In the rows, 128 means zero.
These are runs of 7 systems, one row a step. Runs of the same system follow the same rule from any start.
path 1, Teg:
[[164 175 108 169  61  72  90 115 138 145  88  81 133  83 131  96  70 115
  144 154]
 [146 241 157 153 148 173 188 157 127 123 115 109 159 113 154 101 100  95
  104 125]
 [150  95 181 160 155 156 148 155 141 111 140  37  87 123 117  95  90 185
  107 183]
 [130 132 203 171 140 161  74 142 196 102 108 154 104 136 191 124 101 127
  174  81]
 [147  79 144 113 176 191 182 137 157  94 108 144 141 205 113 129 201 109
  123 112]
 [125  53  88 100 193 112  51  84 129 138 122 128  91 127 117  96 157 178
  180 131]
 [146 126  76  83 146  94 109 138 150 121  94 199 171  97 147 208 143  95
  144  41]
 [170 155  36 112 113 126 144 143  61 141 128 144 122 127  48 136 217 140
   93 185]
 [ 89 193  90 100 126 101  92  84 123 194 163  97 101  43 139 161  68 174
  127 135]
 [185 160 142 165  14 128 185 168 167 150 137 138 173  92 131 164 107  97
   61  88]
 [100 176 171 189 115 220 140 123  59 130 183  92  86 137  79  50 127 134
   91 187]]
path 2, bigi (11 x 20):
[[125 125 156 104 117 188 108 105 150  96 133 113 129 144 125 123 141  85
  107 125]
 [123  87 111 157 127 121 126 102 164 118  79 147  99 121 111 126 115 104
  116 128]
 [130 138  91 139 134 157 124 126 103 127  95 122 160 134 140 120 117 109
  192 112]
 [169 149 126 126 177  76 115 117 123 134 110 122 133 124  96 112 144 137
  121 119]
 [121 132 103 118 132 124 114 170 120 120 146 138 114  94 174 131 118 170
  144 143]
 [150 161 150  96 124 141 122 133 144 123 141 119 140 149 121 173 158 128
  110 122]
 [119 111 111 143 109 127 155 115 162 155 137 152  99 115 138 107 147 144
   93 149]
 [119 135 126 116 106 182 119 108 121 137 140 105 157 122 134 136 105 106
  146  97]
 [149 122 137 167 137 100 141 127 128 137 105 149 115 119  88 125 134 114
   93 101]
 [ 91 129 109 147 148 158 137 141  85 134 140 125 127 125 140 113 113 153
  170 138]
 [149 132 166 118 142  84 110 128 137 137 130 101 150 145 107 160 118 139
  132 101]]
path 3, bigi, 11 rows:
[[ 98 179 136 146 119  97 128 181  51  82 137 146 123 152 144  82 139 112
  145 189]
 [111 136 166  87 150  84 133 119 160 104 118  45 114 148 129 157  75 138
  110 186]
 [164 114 138 154  31 130 113 171 172  90 113 140 125 138 184 111 144 107
  136 166]
 [113 176 157 107 177 187 141  85 146  84 109 120 119 155 130  89 144  66
  100 154]
 [155  50 104 142 122 117  89 100 177 108  80  85  91 102 107 134  91 134
  137 144]
 [152 193 104 155 121 154 100 149 123 105  76 174 155 132 168 123 149  84
  198 103]
 [169 144 109 102 237 110 156 109 129 137 111  95 110 121  86 110 162 161
   97 157]
 [141 114 101 123  80 115  45 140 142 137 144 126 107  76 177 143 118 183
  176 133]
 [161 215 148  99 145 157 171 152 158 127 117 179 162 135 139 181 172  95
   97  83]
 [122  75  90 136 140 160 149  94 131 171 163 114  73 112  88  88 160 184
   85 179]
 [ 95 155 141 130  78 148  62  95 138 156 137 127 153 100 162 173  63 107
  177  54]]
path 4, rud, 11 rows:
[[ 82 121 150 165 117 109  98  92  95 153 142 153 125 147 110 107 112 119
  148 107]
 [ 94 101 115 140 161 108 168 139 108 124 119 154 151 121 145 128  95 115
  131  86]
 [114 113 146 129 136  87 112 145  79  98 124 129 138 165 102 124 135 112
  136 134]
 [ 91 141 125 129 140  62 152 134 140 138 124 150 120 135 157 142 111 136
  122 144]
 [130 105 119  90 105 106 156 146 121 101 131 100 164 147 134 140 127 109
  115 139]
 [115 150 153 129 101 108 119 107 141 119 135 127 106 132 126 104 130 111
   88 165]
 [111 119 117 120 135 152 168 131 153 111 114  96 126 109 152 131  90 119
  113 143]
 [148 128 160 156 102 148 108 128 131 106 116  89 129 148 116 100 125 107
  139 141]
 [127 152 138 155 163 138 150 117 153 142 120 135 110 126 156  94 128 144
  138 139]
 [157 107 138 107 158 144 117 142 134 112 127  96 145 135 139 134 125 142
  158 113]
 [152 141 142 141 126 116  93 132 159 121 116 167 115 137 141 121 169 130
  136 122]]
path 5, Gapin (11 x 20):
[[153  93 143 142 182  68 175 194 145 126 135 140  84 138 105 168 163 209
   84 159]
 [ 73 126 148 114  86 180  74 150 149 122 174 137 105 136 208 158 121 181
  191 145]
 [150 119 155  88 116 142 163  90 190 153 138 159 188 184 139 147 193  86
  102  65]
 [112  70  45 116 125 172 124  92 102 122 136 150  85  96 103  78 168 127
   89 165]
 [111 162 136 129 160 129  63  91 116 113  80 118 136  97 109 174  56  73
  164  64]
 [187 127  73 176  81  73 192 169 111 169  99 143 153 125  92 135 154 135
  119 139]
 [ 88 188 130  95 179 142 104 143  53 137 181  78 113 117 143 106 114 181
  154 177]
 [154 104 215 142 107  60 122 135 193 140 149 129 138 110 146 143  89 136
   80  61]
 [116 117 105 145  55 220 181 188  98  89 156 150 121 152 140 125 177 122
  107 184]
 [ 53 120 181 103 211 136 109  38 146 147 126  89 103 185  90 144 101 125
  146 122]
 [162  52  88 187  54 103 122 134 169 133  88 172 156  91 184  77 102 103
  151  81]]
path 6, dib (11 x 20):
[[173 130 108 160 121 135 123 163 123 138 102 156 161 129 133 143 155 125
  179  80]
 [147 149 104 108 194 122 143 124  90 157 153 139 122 110  95 111 176 170
  106 125]
 [123 120 120 102  93 107  74 133 139 135 159 123 109  80 139 182 100 164
  116 111]
 [143 159 126 151  74 152 160 158 119 141 128 179 156 136 117 154 155  93
  111  89]
 [ 93 152 116 116 156 145 162  81 105 175 160  96 115 135  81 118 133 150
  100 162]
 [113 101 157 153  76 102  83 114 139 142 141  97 136 107 146 148  52 133
  141  91]
 [130 124 145 186 122 153 191 174  81 114 124 170 156 160 117 101 142  95
  116 102]
 [ 70 109 130 103 191 124 133 106  99 135 158  80  89 154 106 134 114 175
  131 191]
 [125  85 143 140  73  64  86 145 175 116 108 144 156 137 183 165  85 126
  177  85]
 [136 133 107 123 146 144 192 150  85 109 130 184 167 167 131  75 207  88
  107 119]
 [ 76 133 108  50 182  97  79  69 131 120 149  79  75 111 112 144 108 156
  105 187]]
path 7, Leki:
[[125 147 123 144 125 107 123 106 106 153 147 115 131  95 131  76 103 129
  110 131]
 [115 121 135 138 114 150 163 167 111 107 145 111 144 109 149 134  86 129
  117 118]
 [117 127 175 161 126 135 135 139 116 123 140 110 105 166 105 116 132 139
  122 158]
 [ 98 128 143 142 131 118 129 110 154 141 122 132 134 145 171 116 103 126
  160 129]
 [154 101 134 117 119 108 135 147 135 105 120 121 168 155 136 123 140 104
  134 108]
 [127 121 122 125 167 106 117 136 132 104 116 159  94 128 130 106 155 134
  112 146]
 [110 126  98  89 122 118 113 124 143 110 107 116 130 124 145 172 107 121
  149 140]
 [160 149 103 137  86 103 128 134 131 128 110 140 134 127 106 130 159 108
  103 141]
 [134 165 100 110 159 140 148 120 136 151 137 122 121  94 149 109 131 155
  116 149]
 [150 117 145 136  98 144 107 134 136 126 133  83 128 103 117 149  88 132
  111 118]
 [131 149 142 183 115 164 153 143 128 136 122 156 117 135 122 115 143 119
  120 124]]
path 8, Leki:
[[155 106 109  89 152 146 151 116 142 165 166 114 164 118 153  98 154 157
  128 104]
 [136 118 165 131 132 137  74 139 106  95 144 129 110  96 111 128 108 119
   98  90]
 [ 85 118 108 149 128 169 175 134 125 125 112 166 116 148 118 168 133 109
  129 124]
 [129 131 122 115 140 115 112  83  98 160 136  84 147 160  99 114 141 135
  163 143]
 [129 132 119 143 118  79 116 131 115 135 129 156 142  88 151 108  92 117
  119  88]
 [124 118 115 107 129 150 172 179 100 109 158 130 141 137 132 154 150 146
  110 133]
 [102 142 161 130 121 109  93  94 128 140 147 119  86 136 108 128 123 148
  114 162]
 [111 128 103 137  73 137 144 124 151 133 115 144 162 125 172 138 101  95
  143 109]
 [165 140 139 117 148 131 157 133 107 115 142 109 147 146 102  88 168 119
   99 144]
 [ 91 117 135 139 160 118 107 116 135 120 127 125  84  95 152 116  79 152
  130 140]
 [135 125 128 138  82 142 140 167 124 106 105 118 162 159 133 177 108  98
  161 124]]
path 9, dib (11 x 20):
[[107 148 110 118 110  92 117 117 115 141 127 162 115 133  87 177 146 119
  102 131]
 [111 159  89 118  88 124 156 119 106 172 144 131 158 116 146 136 116 124
  123 128]
 [129 144 159 130 109 104 132 108 107 141 149  98 149 129  93 118 105 104
   82 116]
 [ 90 126 141 171  99 131 152 134 116 130 138 134  99 114 139 105  81 124
  102 146]
 [103 119 168 141 118 150 156 147 121 111 133  83 146 169 129 141  97 117
  151 140]
 [113  90 150 159 138  95 137 120 141 136 114 135 112 168 125  98 136 141
  147 144]
 [105  95 125 107 149 132 128 146 129 104 138 130 149 141 182 109 122 133
  167 123]
 [136 101 129 101 152  95 103 128 139  91 100 148 127 153 116 142 162 103
  124 117]
 [119 143  63 102 127 122 120 123 130 119 106 161 118 109 160 123 153 117
  148 155]
 [168 168 111  83 130 104 110 117 134 122 111 101 161 115 122 146 131 101
  115 123]
 [157 161 102 151 101 115 124 119 134 134 114 140 108  85 122  92 135 119
   84 151]]
path 10, rogu:
[[ 71 163 110  80 184 120 157 164  93 105 154 176 126 107 163 171 125 139
  113 113]
 [148  76 139 125  61 102 122 143 147 106 122 106 109 146  74 195 133 130
   86 155]
 [ 79 180 110 145  68 150 126  90 144 157 125 164 145 139 177 103 121  91
  157 136]
 [146 113 134  74 163 142 188 115 123 126 151  69 165 128 113 116 122 119
   79 125]
 [127 116 138 189 105 147  85 148 120  82 103 135  62  92 121  92  98 120
  115 163]
 [ 88 155 146 123 176 142 172 149 125 117 110 121 172 177 166 169  99 115
  192 105]
 [170  78 139 150 110  93 137 123 144 153 135  98 107 159  86  93 172 171
  112 168]
 [ 99 173 137 107 145 123  65 117 130 121 135 162 121 106 201 101 130 132
  168 121]
 [176  98 125  90 152 119 169 161 140 103 116 136 161 142 103 170 169 112
   93  93]
 [110 141  77 153  92 142  83 100 113 147 120 157  78 121  96 127 153 134
  144 180]
 [129 167 130  76 147 117 131 102 160 140 115  87 182 114 156 162  77 101
  137  83]]
path 11, rogu (11 x 20):
[[182 148  95 135 123  55 157 175 129 154 122 138 132 132 133 119 179 177
  135 167]
 [124 199 141  79 125 110  87 128 146 143 167 142 100 106 148 159 164 166
  100 153]
 [165 118 119  93  86 166 139 139 197 116 134 147 132  96 157 176 143 115
   76  96]
 [124 155 101 141  80 228 138 104 110 138 135 127 131 136 100 126 157  93
  124 135]
 [112 124 144 131 174 170 137  65 158 146 111  65 124 116 104 122  73 112
  125 113]
 [164 104 127 194 130 148 138 171 106 118 113 106 145  96 144  78  92 139
  165 106]
 [100 161 171 161 199 122 139 149  73 143 144 133 120 164  98 128 134 161
  152 116]
 [128  55 133 122 139  71 101 136 165 143 144 130 104 131 146 148 122 191
  144 118]
 [142 145 128 122  79 109  82 153 102 127 154 183 169 147 162 120 177 114
  157  94]
 [111 118  96  77 163 105 148  77 133 150 134 165 124 137  84 151 182 115
   68 123]
 [129 106  63  98  69 121  78 113 132 107 118 112 121  70 134 153  88 111
  127 139]]
path 12, Teg (11 x 20):
[[195 102 109 116 188 129 125 108 159 159 117 101 138  55 117 119 103 160
  102  61]
 [187 134 113 174 125 179 107 191 102 103 122 163 111  74 108 147 144 135
  114  85]
 [101 151 134 144 174 187 142 121 112 158 146 117  78 137  69 184 138 174
  125 139]
 [136  84 130 154 100 123 133 115 170 202 158 140 123 116 140 146 126 193
  143  84]
 [139 131 154 124 108 173 119 142  88 136 183 169 159 135 119 125 173 110
  107  66]
 [ 65  70 113 123 155 128 146 115  88 129 161 135  85 121  78 140 118 150
   86 139]
 [ 91  94 113 155  66 103  95 125 119 149 122 155 144 134 146 167  89 126
  182  94]
 [116 169 143 130 123 104 172 126  81 149 144 154 178 180  92 122 167  91
  112 117]
 [ 83 101 103 110 139  85 139 129  84 140 173  97 108 106 146  87  97 182
  118 176]
 [120 142 166 122  63  82  95 156 147  98 124 138 152 126 171 173  82  98
  138  97]
 [112 163 138 149 113 141 187 130 111 109 119 146 120 187 109  93 176  91
   97 193]]
path 13, Gapin (11 x 20):
[[120  64  92  81  70 101 135 137 140 132 161  95 124 105 109 195 114 162
   85 142]
 [ 99 193 159 140  37 161  91  94 103 150 162 122 144 146 122 117 122  89
  130 143]
 [117 124 128 131 155 124 223  92 138 157 132  94 149 121 102 104  93 100
   53 121]
 [135  86 154 192 107 156  89 144  92  97 126  79  94 110 108  74  74 135
  141 153]
 [105 173 185 181 172 120 175 162 132 120  88 160 136 174 146 142 106 101
  152  99]
 [133  44  96 118 151 115 167 164 137 124 131 110 126 164 144 116 151 181
  163 171]
 [102 140 163 101 132 123  45 121 132  96 135 167 124 152 187 109 150 116
  181 114]
 [147  98  82  78 128  92 170 129 175 113 102 174 152 127 137 173 170  92
   84 104]
 [121 133  67  88  96 145  66  97  98 117 129 106  98 116  97 137 149 126
  145 190]
 [132 209 133 120 125  81 117  80 160 166 102 128 152  98 135 143  86  88
  107  91]
 [196 131  88 144  88 145 171 163 109 132 137  76 140  84  99 101 128 145
   81 163]]
path 14, rud (11 x 20):
[[104 120  60 173  70 100 122 110  61 167 125 134 125 107 104  98 107 134
  158 161]
 [107 193 160 139 137 122 168 149  68 149 159 110 178 107 132 121  67 110
  118  84]
 [140  64 156 172 118  97 149 180  82 125 169 130 102 130 101  95 140 175
   82 149]
 [ 39 136 164 123 116 151 127 148 113 119 174 135 123 172 182 138 103 151
  175 145]
 [127  54 173 137 125 104 170 107 177 136 125 128 156 175 113 141 124 109
  109  80]
 [ 89  92  97 110 135 123 106 101 115  91 121 165 125 154 167  59 162  97
  150 159]
 [108 163 152  97 202  91 126 106 149  98  85 108 134 134 118 168  76  88
  122 100]
 [176  95  73 149  92  69 136 160 139  90  72 140 121 126 123 115 151 114
  125 175]
 [109 232 132  88 140 129 137 119 115 132 134  97 143 147 144 131 134 117
  135 182]
 [189  95 135 122 110  93 145 131 179 140 136  75 120  80 116 130 101 161
   62 130]
 [126 156 122 133  60 215 114 157 120  95 148 136 118 125 175 100 155 112
  136 169]]

Name the system that made each run.
path 15 (2 x 20):
[[100 144 153 166  90 115 156 107 172 141 112 196 111 136 125 127 137  82
   65 117]
 [ 95  80  95 134 137 204 172 111  95 137 138  84 145 129 119  96  91 120
  142 137]]
  bigi
path 16:
[[136 155 131 106 141  91 130 110  78 135 122 132 183 195  70 129 182  83
  140 120]
 [ 88  93  69 109 164  56 129  97 116 159 144 160 103  82 151  84 118 164
  110 133]]
  Leki
path 17:
[[112 152 134 151 128 159 192 120 132 131 118 154 145 130 124 116 125  83
   91 100]
 [119  86 132 144 131 149 124 132  86 130 149  66 120 135  99  97 101 160
  150 157]]
  Teg
path 18 (2 x 20):
[[114 150 124 161  74 159 115 145  99 154 159 151 121 126 131 131 140 145
  146 131]
 [ 94 135 162 120 136 133 157 101 124 160 165 113 136 141 108 148 113 132
   99 117]]
  Teg
path 19, 2 rows:
[[122 181 138 137 115  99  44  89 131 115 108 155  75  94  95 121 122  93
   91 142]
 [113 131  67  99 137 139 207 152 160 126 102 140 176 100 180 180  97 110
  129 100]]
  rogu
path 20:
[[123 147 151 174 133 185  90 175  44  82 138 150 130  80 132  83  95  99
  130  86]
 [ 80 108 162 156 190 135 183 156 116 114 106 100 100 168  70 206  80 138
  123 140]]
  Teg
path 21:
[[132 104 109 158 113 129  65 116 107 147 143 166 106  99 136  92 148 158
  163 108]
 [115 166 129  98 195 128 153 135 129 139 121 144 162 118 131 180 111 125
  134  63]]
  bigi
path 22 (2 x 20):
[[146 118 162 104 126 156 108 127  97  86 161  63 121 136 103  78 140 130
   92 178]
 [ 87 118 142 149 150 111 106 108 178 103  89 148  89  99 165 132  63 109
  124 114]]
  Teg
path 23 (2 x 20):
[[161 193 177 118 118  69 102 155  96 179 185 111 146 130 114 159 150 185
  126 114]
 [109  98 142 131  82 134 145 134 184 163 187 189 115  99 180 135 148 164
   77  95]]
  Leki
path 24 (2 x 20):
[[127 129 136 104 142 107 167 152 129  97 125 135 148 137 129 154 125 100
   89 115]
 [104 115 107 148  85 131 132 128 125 126 125 129  91 138 116 131 137 128
  120 184]]
  rogu
path 25:
[[105 135 116 146  91 151 147 149  84 153 162 153 163 146 149 109 148 135
  171 113]
 [107 101 147  94 178 106 141 113  96 128 157 126 149 149 106 124 133 130
  106  98]]
  Gapin
path 26, 2 rows:
[[141 129 117 119 174  50 170 154 130 148 117 134 156 147 137 150 132 155
  144 113]
 [142 142 113 123  89  75  90 147 111 140 163 146 104 114 126 119 163 166
  110 165]]
  rogu
path 27:
[[119 135  62 126 123 117 170  68 108 211 153  93 139  75 104  86 105 154
   95 142]
 [142 153 149 153  73 159 116 178  62 122 180  86 150  64 139 112  64 139
  114 103]]
  Leki
path 28 (2 x 20):
[[108 183 137 156 104  72  96 153 138 124 117 155  59 109 137 166 114 159
  117 180]
 [130 160 138  95  98 154 174 139 179 146 141  76 171 139 177 170 107 142
  138 136]]
  Gapin
path 29 (2 x 20):
[[168  90  34 107 155 166 146 109 143 148  97 124 135 128 126 101 191 151
  165 150]
 [181 153 104  79 161 108  55  93 124 143 125 109 145  72 109 152 125 129
  130  72]]
  Teg
path 30, 2 rows:
[[118 112 149 138 151 101 102 104 133 157 134 121 124 125 106 158 102 146
  137  84]
 [121  96  97 157 108 137 152 159  91 134 142 170 144 119 130 128 136 131
  139  97]]
  dib
path 31 (2 x 20):
[[108 114  69 126 119 123 141 117 124 163 130 164 134 108 131 148 132 136
  132 113]
 [145 153 121 101 113 135 120 138  85 138 164 106 157 117 109 138 144 131
  118 121]]
  Leki
path 32 (2 x 20):
[[153 106  42 168 128 190 178 103 152 181  83 134 158 111 146  92 136 129
  187 110]
 [177 154 130 118 225 134  75 120  74 132 120 113 146 122  91  82 158 141
  167  83]]
  Gapin
path 33, 2 rows:
[[119  85 134 102 140 109 113 130 172 111 125 159 134 139 177 133 143 133
  140 101]
 [141 109  97  93 122 132 111 129 120  95 108 157 138 158 119 130 187  95
  130 134]]
  Teg
path 34:
[[206 130 128 141 140 160 116 171 120 116 109  89 143 143  96 148 162 149
  163 122]
 [109 166 129 149 173 113 122 118 136 177 150 179  84 125 142 116 163 182
  137 132]]
  Gapin
